Each row below has a hidden score, from 0 to 40, with 20 about the middle. What is it? The score is a weighted sum of the row's numbers plus the product of two more (or one squared), each taken from its middle value.
-38:38:41:-12:6:8:-18:-31:-38:2:11:36:-14:-1:-3:-41:36:43:23:36:-33:11:-38:4 -> 12
-30:-37:-46:-31:19:-37:-45:-33:19:49:-31:-39:-34:20:32:-6:34:-35:16:23:24:-29:37:26 -> 18
4:-17:7:-31:36:-42:-45:-16:-31:41:-41:-14:26:38:19:7:-24:38:41:-15:29:-39:-11:39 -> 4
36:-17:-26:-31:-11:16:34:47:42:19:18:-24:-1:-9:-16:17:-34:-50:-22:33:14:-9:-46:-38 -> 29
24:31:-41:42:26:-45:38:-13:-36:-37:35:-47:-14:-26:-16:24:-31:41:-30:-22:-38:-39:34:-18 -> 25
-20:6:-41:-19:44:-47:21:47:32:22:21:-42:47:30:-23:29:34:-30:36:36:-1:-39:37:-38 -> 24
-38:36:39:33:21:33:31:-28:-28:-35:21:49:26:40:-21:32:34:18:28:38:-41:-4:-38:-43 -> 19
-35:43:-46:40:-11:-7:-31:37:47:-27:21:-52:-46:-33:-8:39:36:-35:-42:-47:-36:21:34:39 -> 25
39:38:-41:20:-27:8:38:-48:44:-23:43:-49:-36:-40:-54:47:-26:-50:-45:-30:-31:36:32:-38 -> 30
16:36:29:20:-14:3:41:-31:-46:-20:31:31:39:8:-36:-36:-26:36:3:-2:-36:19:44:-43 -> 26
36:3:36:-19:24:-9:11:7:39:22:33:19:-19:-40:-36:-19:-14:-42:-30:-37:-6:-24:19:-13 -> 25
-25:16:49:-9:29:41:31:12:-13:5:18:26:-41:23:-36:-24:29:8:23:28:-13:-26:-46:-36 -> 20
34:-40:-8:-41:-24:-35:14:-43:-38:46:6:-4:-11:-4:-1:-19:-44:43:3:1:27:44:24:-3 -> 12
-33:-55:-3:-41:39:11:31:-8:34:39:26:-2:39:20:-3:52:44:-20:38:38:42:-41:-48:-38 -> 19
-35:46:19:33:-37:-7:29:-11:7:-30:40:1:-9:40:-49:47:41:-10:43:26:-28:39:44:-26 -> 27
4:33:-21:33:1:3:16:-38:-18:-27:26:-42:-44:-28:-41:-31:-1:13:3:-25:-28:34:29:-16 -> 14
19:-20:24:-49:46:33:41:45:-33:34:21:36:39:42:-26:27:-9:28:43:28:24:-36:-48:-41 -> 21
36:48:-11:3:-37:-4:38:-28:-23:2:23:-14:-41:-28:-23:9:-19:18:-22:8:-33:49:19:-36 -> 27
39:13:-43:-36:36:-37:29:-28:54:34:21:-39:-6:-33:-44:37:-39:-47:-37:-27:-21:-41:37:-33 -> 18
-43:-45:32:-26:-27:-40:9:37:39:27:-31:46:39:23:19:14:39:-27:16:41:40:-1:19:-16 -> 19
-38:-7:-46:15:-37:-40:-38:-26:-28:-20:-43:-49:32:40:44:17:36:5:21:21:4:14:47:31 -> 19
-40:46:-16:40:46:31:-31:12:-38:-37:-6:-34:1:-11:7:-21:19:36:-30:-30:-38:-54:-36:21 -> 22
-35:-15:-38:-2:34:-2:11:-48:-36:12:-23:-42:32:11:14:-3:24:33:-4:33:-16:-44:-18:-13 -> 10
31:43:24:40:-22:43:11:-38:-36:-32:13:21:19:-43:-28:2:-37:38:-45:-45:-31:16:-13:1 -> 20
41:-37:4:-34:21:-9:-33:-38:-31:37:-6:36:-41:-26:4:-26:-37:38:-22:-35:37:-21:4:44 -> 18
-18:31:41:23:4:-7:46:40:-38:-20:38:34:16:42:-36:9:31:38:13:41:-46:-1:-33:-43 -> 24
-3:23:36:42:-39:41:-38:37:-36:-37:48:34:32:-21:-18:-29:16:38:-45:-32:-36:49:14:36 -> 31
29:8:17:-31:-22:-52:41:-28:-28:22:45:16:4:-16:-31:-19:-34:21:-25:-10:4:31:47:-36 -> 25
-11:18:-31:13:24:21:-31:12:-26:-10:-23:-42:44:45:22:-31:-16:11:48:-12:-6:-31:-31:26 -> 16
-33:-35:39:-14:-42:23:-1:17:34:2:13:21:29:-9:2:-44:46:-32:11:36:24:39:-43:14 -> 14
-28:23:-43:13:-17:13:9:30:17:-13:28:-32:-11:-50:-46:29:-6:-22:-37:8:-31:-21:-46:-16 -> 24
-23:28:32:28:-19:-12:6:-16:37:-32:-36:41:37:45:34:-41:24:-5:38:-15:-33:29:32:-23 -> 28
-43:-15:44:28:-37:43:31:40:27:-35:43:26:34:45:-31:42:34:0:51:31:12:34:12:-31 -> 26
19:33:17:33:24:-40:14:-1:9:-27:35:9:-34:-52:-36:-36:-9:0:-35:-25:-43:-51:39:-11 -> 24
14:46:44:45:19:41:-38:-38:2:-32:1:31:-31:-28:4:-1:-16:28:-32:-37:-43:-19:-36:36 -> 17
-45:23:27:37:-39:36:16:-36:27:-47:21:34:29:40:-11:19:36:-40:43:31:-21:46:-1:-13 -> 29
-40:18:-18:40:-4:28:14:-33:-6:-30:45:-17:-39:-16:-36:27:24:31:-42:43:-41:11:-13:-8 -> 25
26:-20:17:-53:-39:-40:-4:-21:-18:39:50:11:-44:-26:-44:-34:-31:21:-35:-22:4:34:-36:-3 -> 28
39:-27:7:-14:-34:-4:-48:37:7:27:26:9:-34:-26:-18:-34:-44:-2:-45:11:32:44:37:44 -> 28
-8:11:41:15:39:-32:-36:40:49:-18:-41:31:26:42:29:37:21:-40:41:1:-21:-39:14:29 -> 17
39:28:-6:37:34:41:-43:45:-43:-35:-38:-19:34:-40:39:-41:-47:36:-40:46:-16:-31:-33:44 -> 17
-45:38:-46:33:41:43:-45:-8:-28:-20:-33:-39:-44:-11:24:47:46:36:-14:-25:-23:-39:-43:44 -> 16
-48:-32:39:-49:19:28:36:30:-1:44:45:41:-39:47:-44:-34:34:13:33:-37:45:-9:-46:-36 -> 22
-30:38:44:33:46:53:9:45:-18:-40:-26:31:-51:16:24:-44:36:31:1:51:-43:-41:-46:-21 -> 23
-25:33:-26:35:39:33:36:25:-16:-35:31:-24:4:-31:-31:-29:39:5:-32:6:-23:-24:-38:-41 -> 25
14:16:-41:40:-29:3:31:-16:-28:-40:33:-34:-16:-11:-16:-41:-24:33:1:-4:-23:36:42:-36 -> 27
-48:28:12:40:-14:-29:29:40:17:-20:6:9:42:25:-13:22:34:-20:26:28:-31:1:17:-28 -> 25
-43:-47:24:-49:46:6:-38:45:47:41:1:39:-34:40:-13:-36:36:-45:31:46:40:-36:24:46 -> 20
24:-4:27:-41:-37:-52:29:-33:37:24:28:29:47:-21:-6:22:-39:-45:8:-35:22:34:2:-36 -> 26
41:-45:32:-2:1:31:-16:-38:27:-8:-38:29:26:-4:44:-36:-29:-42:-9:-30:35:-11:-21:-3 -> 24
49:-32:-31:-36:24:-42:-33:32:-28:27:-41:-32:16:-38:44:27:-39:21:-42:-15:37:-36:-36:41 -> 18
49:31:-46:37:-34:-35:24:-31:-6:-47:38:-49:-4:-38:-44:29:-39:11:-47:-15:-46:49:29:-18 -> 23
29:-42:39:-39:6:-29:9:4:39:39:-26:36:52:18:34:-49:-19:-32:31:28:35:1:29:-18 -> 23
41:-40:-41:-12:-17:1:34:-33:-13:7:-18:-24:-16:-33:9:-31:-47:18:-22:-22:35:41:17:-38 -> 15
-38:-32:-26:15:-34:-17:6:-3:39:-13:-38:-14:-19:40:34:19:44:-50:38:46:12:39:39:9 -> 19
-43:-17:-48:-19:29:28:26:-3:-16:24:-28:-42:37:40:14:42:44:26:28:43:9:-39:-31:-21 -> 8
-50:-25:-23:20:1:23:4:-33:-6:-30:-41:-24:19:40:37:44:46:13:38:41:12:9:-41:4 -> 9
36:31:7:40:-4:8:-33:-43:-31:-40:-11:-27:-31:-18:7:-26:-52:26:-14:-45:-36:1:39:36 -> 16
-11:23:-43:28:11:-42:-6:25:22:-40:-6:-49:-36:-26:-26:19:9:5:-47:-47:-23:-1:19:26 -> 18
31:-47:-38:-39:-44:-45:-33:-46:42:39:-21:-47:-11:-33:12:44:-26:-30:-37:-42:37:49:34:44 -> 12
16:-37:14:-17:-34:-45:38:-21:24:44:-43:-4:47:47:39:-39:-21:-37:46:41:9:24:37:-26 -> 20
-43:6:9:35:-49:43:31:32:39:-45:33:14:37:13:-44:54:36:-47:33:18:-18:46:2:-33 -> 29
-20:-22:-18:-36:34:43:-45:35:-38:34:28:11:-39:-18:-26:-26:11:33:-27:13:37:-34:-41:39 -> 34
41:-45:-46:-49:-4:48:6:-1:-3:34:4:-44:-9:-48:-16:-11:-49:-7:-27:-27:45:11:-31:-18 -> 21
24:-22:41:15:-29:-14:-6:-1:44:-18:-48:36:6:25:32:-26:-14:-42:26:-15:7:29:-18:11 -> 15
-38:6:-41:25:49:-45:19:7:-41:-40:-26:-39:-31:30:7:39:49:36:48:46:-11:-49:42:-16 -> 17
-35:-50:27:-36:-14:26:-41:42:42:46:-38:16:-9:35:24:-49:19:-32:28:38:42:-6:-33:31 -> 10
-6:6:46:-14:41:6:24:22:9:22:-9:34:14:30:19:32:41:-25:33:43:22:-36:-26:-28 -> 26
-18:31:41:-12:41:11:6:-43:14:5:48:34:39:-4:-23:47:1:-12:-40:-42:-23:-51:32:-3 -> 28
-8:-40:41:-34:-6:31:46:-48:-18:41:16:39:34:42:-3:-26:14:18:23:6:47:1:-38:-41 -> 20
-35:11:-16:-17:-22:6:-38:-48:-13:9:1:-14:-16:38:19:-26:11:-2:31:31:-18:29:42:41 -> 16
-33:26:-33:37:-11:-29:36:45:47:-25:28:-37:-36:23:-16:14:49:-50:16:41:-18:26:47:-18 -> 28
21:43:-46:45:9:-32:-41:50:4:-50:-45:-32:-31:-40:47:14:-26:-7:-32:-10:-36:-24:27:46 -> 23
41:16:-43:-46:-44:-12:-16:42:-38:51:31:-44:21:-35:-18:39:-42:36:-45:-40:4:41:52:26 -> 26
44:23:32:40:46:-19:-36:-16:37:-30:31:44:-34:-43:-41:-6:-9:-50:-25:-25:-33:-44:54:46 -> 26
-50:-15:36:47:46:33:-33:4:-36:-27:-18:44:-19:33:29:-44:46:46:38:36:12:-36:-21:36 -> 12
-11:28:-6:40:51:-52:-16:55:14:-47:-43:-12:26:38:39:-8:-14:23:51:21:-38:-39:14:14 -> 9
2:-17:36:-39:-27:-4:26:-31:29:24:33:24:-21:33:-49:2:19:-37:31:33:7:29:22:-36 -> 22
34:-30:-8:-34:44:21:11:-28:-38:39:-26:-7:-46:45:19:-41:-34:33:33:16:29:-41:-3:-8 -> 16
-40:38:36:-22:-11:31:29:-38:-21:24:28:41:32:42:-39:-26:31:16:26:26:-46:11:-23:-28 -> 13
-20:-50:29:-26:-24:-24:16:27:47:22:-41:44:44:42:29:12:29:-55:31:46:19:29:-43:-33 -> 17
29:31:-11:-14:-34:51:14:-33:14:27:13:4:44:-38:14:-8:-31:-15:-32:-52:-28:34:-48:-28 -> 35
31:48:22:15:-44:18:36:-28:-21:-20:23:41:32:-38:-46:39:-47:18:-40:-50:-48:29:9:-43 -> 28
-35:-37:39:3:-34:8:31:-11:7:9:33:29:37:50:-31:-46:36:5:48:-30:29:-14:-26:-41 -> 17
21:31:-53:30:-37:13:-23:-23:-36:-20:-9:-34:-34:13:14:-39:-21:46:18:-37:-31:31:-6:24 -> 19
-38:36:-48:40:51:33:19:42:-36:-27:-11:-37:-19:-11:14:-44:46:31:11:51:-16:-44:-26:-28 -> 21
24:-27:12:-44:26:-55:-50:-43:-33:39:-36:21:-41:-14:34:-44:-14:31:-20:-10:22:-29:12:46 -> 18
41:-17:-41:-29:49:11:-4:-16:29:32:35:-49:-19:-40:-16:7:-47:-22:-37:-40:12:-36:-31:1 -> 24
31:-35:24:-31:-42:-52:41:37:24:32:-36:24:39:47:44:-34:-39:-25:36:38:29:41:39:-41 -> 32
-40:31:-13:35:29:-27:36:-38:-8:-42:-43:9:-39:40:47:-29:36:21:46:28:-33:-39:-31:-28 -> 11
-11:43:-26:45:-42:-24:38:-31:27:-37:40:-12:-16:-40:-39:9:6:-45:-50:-42:-41:39:22:-23 -> 27
9:-37:32:-31:36:-35:1:52:14:39:-11:29:-6:42:27:-46:-39:-10:43:36:35:-36:4:-11 -> 20
-28:6:22:33:-22:41:24:47:42:-40:26:36:-34:42:-28:49:29:-42:43:38:-1:26:-23:-31 -> 29
-38:16:-23:8:26:-35:41:-36:-21:-23:-50:-22:-31:38:44:-34:36:-12:41:38:-43:-36:-38:-31 -> 10
31:11:-26:-12:-22:-47:19:15:39:32:21:-27:-6:-48:-21:42:-29:-30:-42:-42:-3:19:42:-33 -> 30
39:43:-33:10:-32:28:41:-46:-38:-23:16:-34:-36:-28:-21:37:-37:26:-12:21:-38:34:-11:-46 -> 24
46:-30:-36:-26:49:-47:36:-26:-41:22:40:-22:-36:-33:-49:-39:-39:33:-40:-30:35:-44:52:-28 -> 35
44:-42:-3:-46:19:41:38:7:-23:34:-1:21:-51:38:-26:19:-39:23:43:13:27:-16:-26:-28 -> 19
-40:8:29:37:51:53:-8:17:-13:-27:-38:26:-39:40:37:-46:34:23:41:28:-21:-41:-33:11 -> 13
36:16:-23:35:-47:13:-6:12:-23:-13:1:-27:26:-26:-21:-29:-42:5:8:-37:-1:44:37:6 -> 33
44:11:41:30:-44:28:43:-46:-26:-30:33:24:14:-11:-31:-49:-44:33:-4:-22:-23:39:-28:-38 -> 18
14:-42:24:-36:-29:38:-38:-26:24:46:18:49:-36:-35:-13:-44:9:-15:-27:1:47:46:-33:46 -> 19
-6:28:36:40:-42:31:36:32:47:-40:43:36:47:50:-36:37:19:-40:36:46:-1:49:-31:-23 -> 33
-38:-47:-6:28:-9:-50:6:57:49:-10:-21:-24:-46:47:19:39:34:-22:48:46:35:6:2:4 -> 13
-43:-35:-18:-36:-44:-37:-33:-31:-46:32:-53:-17:-41:35:27:-16:24:33:23:-42:42:36:32:34 -> 10
-23:-40:36:-26:31:-4:-28:-23:-31:29:-36:26:-31:42:52:-36:21:28:46:43:24:-36:-36:31 -> 10
-25:18:32:40:-49:38:-1:32:-43:-40:23:49:32:-4:-49:14:31:36:3:-35:-23:36:44:24 -> 22
16:-37:-53:5:14:11:-45:-13:42:9:-28:-44:24:-16:9:-19:-16:-45:-17:-27:42:-36:-41:41 -> 16
-28:21:39:35:46:-50:-36:17:39:-30:-43:26:42:35:37:7:24:-35:36:-22:2:-31:52:26 -> 21
19:-42:36:-34:-9:-7:-31:-38:-1:34:28:31:-41:-35:-18:-41:-9:0:-32:16:52:-9:-46:24 -> 29
-35:46:-41:37:19:23:9:9:-31:-27:16:-34:-11:3:-16:37:29:46:16:46:-28:21:-28:-6 -> 13
36:31:-28:-26:36:-27:-26:17:37:0:-50:-27:-21:-38:39:7:-44:-45:-45:-32:-26:-29:17:11 -> 22
36:6:44:-22:-34:-14:34:-33:39:27:33:41:-4:-43:-34:-31:-34:-32:-25:-32:29:31:44:-48 -> 33
-40:26:-13:5:-39:-32:-33:2:-36:-35:-38:-49:14:40:39:32:26:43:33:33:-11:39:42:39 -> 12
14:-2:-46:18:-37:36:-38:-46:4:-35:11:-52:-14:23:-3:-11:6:36:28:-15:-11:34:-1:26 -> 10
34:-22:-38:-9:-34:-32:-36:40:-13:14:-28:-32:1:-18:47:22:-24:-5:-47:-45:14:46:49:31 -> 30
46:-42:-41:-22:24:-42:-6:27:-16:14:-43:-37:24:35:34:47:-37:16:36:41:50:-34:17:14 -> 16
-50:43:-36:37:-34:28:29:42:-23:-23:-28:-27:39:25:32:34:39:16:41:41:-46:11:-46:-38 -> 28
34:-40:-28:-46:-42:43:-26:47:-18:51:-14:-22:9:33:-3:34:-42:21:41:48:50:36:-21:29 -> 19
-30:36:-33:35:44:13:-1:-3:-38:-40:-28:-29:-44:30:19:34:26:38:38:38:-33:-36:-28:-8 -> 15
34:-15:24:33:-1:-17:-41:-16:-41:-42:-45:26:6:-4:44:24:-34:31:18:-37:9:-6:27:46 -> 13
34:23:36:42:16:-52:-36:7:-21:-40:-28:26:32:28:-8:-44:-31:33:-4:-40:-23:-34:12:41 -> 11
-1:13:-46:33:-27:38:19:-26:-48:-27:43:-34:-19:-43:-34:-26:11:38:-42:-35:4:46:34:-28 -> 29
4:-25:17:-44:29:-19:34:25:-23:39:-9:29:1:30:29:-21:-9:8:33:28:32:-44:-41:-31 -> 21
31:11:-31:25:-11:-19:-43:20:-1:-27:-36:-24:44:-26:44:-6:-39:11:-27:-37:-36:26:17:34 -> 20
31:41:19:3:-34:-45:36:37:44:9:-1:19:44:-40:-1:27:-26:-47:-52:-32:-38:24:42:-38 -> 35
24:-15:-38:-36:-39:-45:-38:35:-48:44:-23:-47:29:-11:4:27:-19:31:-7:-7:27:44:24:34 -> 16
-25:-25:44:-12:39:33:16:2:-1:2:6:44:-6:45:-3:32:29:0:16:38:27:-36:-38:-21 -> 28
-38:23:-38:25:-42:-47:-38:-33:34:-25:-26:-39:11:-23:22:52:49:-30:-32:-32:-21:41:32:46 -> 16
-16:43:2:40:-22:-42:-1:-33:32:-27:-38:9:-11:28:29:-39:-21:-30:13:-25:-28:36:32:6 -> 27
-43:-40:34:-34:-34:6:41:-26:17:49:23:31:16:25:-23:-26:49:-22:28:1:37:39:-48:-28 -> 14
39:-42:34:-44:-17:-19:-36:-6:24:34:-43:24:-24:45:42:-39:-24:-40:33:18:52:6:-8:26 -> 20
36:-40:2:-36:31:1:34:2:-48:34:-11:-24:-34:35:22:-29:-11:33:33:21:35:-41:-38:-33 -> 21
7:26:-51:13:9:-35:41:9:4:-10:48:-47:-41:-33:-51:7:-19:28:-30:-40:-11:-1:44:-33 -> 23
-35:41:14:30:39:26:-38:22:-38:-32:38:16:-31:-28:-11:-46:39:31:-42:-35:-36:-26:-46:44 -> 28
21:16:49:35:-19:31:38:-33:47:-37:45:51:-16:16:-36:-21:-29:-42:-4:-45:-23:39:-33:-41 -> 24
-33:-35:9:25:29:26:-48:12:-46:-20:-23:-4:-29:8:19:-34:31:46:3:18:19:-24:-21:36 -> 18
-28:26:27:20:34:36:41:-21:9:-25:43:29:-49:25:-36:22:46:-2:31:33:-21:-41:-51:-41 -> 27
-45:-30:29:-24:-47:18:26:-28:7:22:33:1:21:28:-28:-21:39:-7:31:21:22:34:34:-46 -> 20
44:-52:-38:-31:-49:-19:1:-41:47:24:13:-49:24:-28:-8:44:-42:-50:-32:-45:40:46:-6:11 -> 18
21:-7:44:-24:-32:18:34:-21:52:2:35:49:32:35:-49:29:-29:-42:-12:33:12:11:37:-46 -> 31
-40:-45:-33:-41:-11:-19:-38:35:-38:51:-26:-34:19:35:27:54:41:28:53:51:35:-9:-48:44 -> 8
36:16:-1:-26:41:-24:-18:-31:-36:29:-28:-2:-49:-11:37:-41:-31:43:-17:-25:-8:-49:-1:21 -> 16
36:-17:-21:-17:-44:-37:-13:-38:22:39:-43:-27:-21:-23:24:-39:-34:-52:-20:-45:-28:31:39:19 -> 10
36:-37:-48:-39:-42:-45:14:15:34:46:-4:-47:-6:6:42:32:-39:11:8:-12:42:36:-36:-8 -> 17
36:26:24:-2:31:46:-33:-36:-18:12:-16:14:-31:-9:22:-29:-34:13:-12:-37:-13:-26:-38:39 -> 17
29:28:27:37:-37:13:41:-1:-1:-30:26:29:-26:-43:-28:-19:-19:-15:-35:-45:-23:31:42:-26 -> 31
46:33:-13:18:29:-22:-48:27:42:-10:-38:-34:-54:-21:34:-21:-39:-50:-35:-37:2:-24:39:51 -> 26
2:3:-28:-24:9:-40:41:27:22:12:35:-27:49:-14:-49:49:-4:-35:-42:6:-6:21:27:-31 -> 23
36:23:44:37:-47:41:11:-1:-43:-40:33:36:-29:-45:-44:-41:-26:36:-52:-35:-28:46:-1:-23 -> 28
16:46:-1:42:-22:11:-33:52:27:-37:-23:-2:26:-43:29:44:-6:-40:-27:-15:-28:21:-11:39 -> 32
-18:11:-31:23:26:11:38:-36:-21:-3:-23:-47:-21:11:17:19:9:16:-4:48:-33:-49:-31:-41 -> 13
-43:-12:34:18:-32:23:46:-3:39:-27:35:26:6:47:-41:14:26:-25:46:18:9:39:24:-33 -> 21
-6:-25:9:-39:-47:13:46:-13:42:29:18:31:-46:40:-31:-29:-24:-25:46:36:42:36:-16:-21 -> 15
-18:-15:27:-53:39:23:-36:37:44:44:11:19:37:-18:-44:19:1:-40:-45:-32:27:-36:-33:36 -> 22
-13:-40:49:-36:34:18:31:20:-13:54:21:41:37:25:-34:-13:-4:-5:26:33:29:-31:-36:-21 -> 14
-25:31:44:40:-44:41:43:45:-6:-40:43:41:29:-21:-28:32:31:21:1:26:-33:21:-8:-41 -> 26
-16:33:-3:40:-54:-40:-43:-21:-46:-37:-41:-7:1:6:29:-24:-9:43:-9:-25:-43:52:-1:19 -> 12
-43:8:-38:35:-9:-45:-38:35:-36:-32:-38:-24:-26:30:39:44:46:23:26:-4:-26:11:27:34 -> 18
29:-47:29:-39:26:38:-38:-28:-33:39:-18:46:21:-40:32:42:-34:36:-27:-22:52:-9:-26:36 -> 14
-30:-37:24:-46:21:46:-11:40:-41:44:26:21:-11:38:-28:-26:46:36:23:33:37:-24:-13:4 -> 29
14:-30:4:-44:-32:33:43:40:32:49:48:26:-31:-26:-34:2:-11:-30:-35:51:37:26:-21:-31 -> 31
31:-47:-1:-44:-29:-50:-26:-21:-26:27:-23:19:-41:-11:32:-46:-31:3:-22:-22:47:24:42:16 -> 24
14:-17:34:3:-17:1:-21:-33:7:-8:-45:36:32:23:34:-46:19:-17:41:-12:24:31:29:41 -> 18
-35:6:46:20:4:38:-38:50:-41:-37:-14:31:-44:1:7:-44:49:43:36:-2:17:-1:-36:36 -> 11
-48:21:-43:30:41:26:9:4:-31:-20:-33:-34:-39:20:32:24:44:43:26:43:-46:-36:-41:-28 -> 15
-3:-50:14:-44:39:-22:-26:40:-36:49:-41:41:-39:42:34:-41:-24:41:31:48:50:-24:-21:24 -> 7
-40:21:-43:25:-4:-32:34:47:32:-40:33:-37:39:33:-36:34:44:-50:26:36:-6:-31:32:-48 -> 34
39:8:17:-19:31:13:-38:-21:-36:19:-31:26:-29:-21:37:-29:-34:48:-37:-55:-8:-49:-26:39 -> 19
-43:23:51:45:-27:33:29:-23:47:-40:38:44:-4:30:-51:-21:39:-40:31:36:-43:34:-3:-21 -> 18
-13:-37:12:-41:-44:23:41:-38:49:34:6:11:52:38:17:29:-4:-32:33:-10:55:39:-21:-38 -> 27
-40:46:-16:30:-11:36:-21:-38:34:-5:40:4:-11:-31:-34:37:11:-37:-27:-4:-36:6:-8:16 -> 28
4:41:27:45:-32:26:-26:-13:-26:-18:-4:26:26:-4:-18:-29:-31:46:-27:-22:-41:1:19:39 -> 11
-1:23:-53:5:19:-42:-48:30:-48:-27:-18:-47:-31:-38:32:39:-24:56:-45:-42:-28:4:-33:51 -> 11
34:46:-1:8:-17:-19:31:-46:-26:-15:13:-29:-49:-50:-18:-34:-11:21:-45:-35:-41:31:34:-36 -> 22
44:43:-23:35:-32:16:29:-18:-33:-32:-1:-24:-51:-43:-1:-31:-29:26:-35:-40:-28:6:-41:-26 -> 23
4:6:32:-4:-1:3:19:-36:-1:9:35:31:39:-9:-36:-11:-6:-12:-12:-7:-21:-14:-41:-31 -> 22
-8:-50:44:-31:-14:-27:9:45:42:34:-43:36:-34:25:34:-36:1:-37:18:31:45:36:22:-26 -> 20
26:46:9:30:36:-35:-31:-18:32:-32:26:26:-41:-35:-36:-24:-14:-45:-35:-15:-46:-41:34:41 -> 26
-20:21:-43:25:-47:-32:24:12:-26:-30:-48:-47:-31:50:39:-19:31:21:38:31:-28:24:-1:-6 -> 10
-45:13:14:23:36:38:-38:-23:-41:-8:-31:31:-41:40:47:-36:39:36:33:38:-21:-36:-43:34 -> 16
-1:18:27:30:-24:-52:-41:-1:-28:-42:-38:29:39:20:39:-44:-4:41:13:-52:-16:31:39:44 -> 13
2:-27:22:30:41:8:-50:-31:9:-32:-38:36:16:23:39:24:19:-7:18:23:9:-41:-21:44 -> 17
-45:-42:29:-39:39:28:-36:30:-33:44:-28:11:-46:25:29:-29:36:26:43:41:50:-46:-46:31 -> 14
19:-4:39:33:-17:-24:34:-31:42:-30:-16:31:-34:47:34:-29:-14:-55:38:28:12:36:-36:-28 -> 15
-25:33:-18:33:-47:-35:-50:-41:32:-40:-50:-22:-41:-35:44:19:4:-22:-27:-32:-26:26:27:44 -> 16
-35:-20:2:3:49:13:-38:40:42:22:-33:29:14:35:27:47:34:-45:38:43:19:-29:-41:39 -> 16
51:26:-46:35:-11:31:29:-8:-26:-27:-43:-42:-36:-38:29:-29:-16:8:-50:-42:-23:9:-23:-36 -> 26
-40:26:-53:45:49:41:38:45:-38:-32:43:-44:-39:-1:-28:-34:24:21:-7:31:-36:-41:29:-41 -> 34
9:18:39:1:34:-42:-33:37:49:-3:-18:36:21:33:17:34:16:-35:43:-25:-16:-41:29:46 -> 15
41:-45:-41:-44:-19:-12:11:9:54:27:-45:-37:-46:-14:42:34:-34:-52:1:-27:42:6:24:16 -> 12
31:-40:32:-29:-17:-27:-43:-26:39:12:-48:26:-9:38:47:-3:-16:-10:41:18:45:-1:29:44 -> 10
31:-15:32:23:-39:26:16:-26:-41:-27:6:19:11:16:-6:-39:-39:48:21:-40:9:44:14:-21 -> 20
4:21:4:35:19:-37:-18:-36:17:-47:38:-14:-21:-40:-46:17:9:-12:-25:-47:-23:-34:39:21 -> 27
24:41:-18:37:-34:-45:34:-43:19:-47:38:-37:-36:-40:-41:27:-24:-12:-47:-40:-51:36:7:-36 -> 23
-30:-27:41:-39:44:1:-45:17:37:34:43:46:26:-40:-44:-19:6:-42:-14:-12:35:-39:27:44 -> 22
21:-45:44:-49:-37:-7:-41:-46:49:49:-38:36:26:40:39:27:-11:-42:31:-2:45:16:17:26 -> 19
-33:18:32:42:24:38:36:-16:-13:-35:38:39:-9:18:-39:-16:29:-5:38:43:-31:-19:-26:-48 -> 22
-25:-22:-41:-19:29:-32:-13:30:27:19:-28:-34:-39:42:19:-26:36:-17:21:21:35:-29:24:19 -> 19
-50:48:41:35:51:-7:46:-26:4:-25:28:34:21:28:-41:-29:34:-25:21:33:-36:-34:47:-28 -> 20
41:-35:39:-31:-37:-24:-11:-21:52:44:45:44:4:-50:-46:7:-52:-50:-32:-40:22:29:56:21 -> 22
-38:28:-48:33:36:-47:-13:-41:-31:-30:-16:-49:-31:-33:4:4:39:21:-35:-7:-43:-29:49:14 -> 19
24:28:17:35:49:-52:-18:45:24:-27:-36:16:-16:-38:37:-19:4:-22:-20:3:-43:-51:7:29 -> 15
39:28:-21:40:16:-12:-41:22:-3:-35:-41:-14:6:-9:34:-3:-52:26:-4:-25:-38:-36:-46:39 -> 11
-8:21:44:40:44:-4:-41:35:14:-42:-43:26:6:28:44:27:21:-20:26:3:-21:-51:-28:39 -> 17
39:1:-48:-41:9:-47:-18:32:42:39:13:-49:-34:-38:-18:42:-24:-50:-47:-35:-8:11:44:31 -> 23
49:-40:39:-4:-42:41:46:2:42:-20:50:29:6:-11:-44:39:-44:-40:-9:18:50:36:-11:-48 -> 32
39:-17:-23:-31:34:-2:46:9:-26:41:33:-34:-31:-28:-23:19:-31:38:-32:-25:7:-9:-38:-38 -> 21
-48:-30:-18:-44:41:-40:-31:47:-38:39:-36:-9:39:40:44:34:39:21:51:26:27:-29:12:24 -> 14
29:6:34:28:-39:41:-4:-31:-36:-20:50:39:21:-23:-41:-36:-34:46:-37:-35:-33:34:27:-6 -> 27
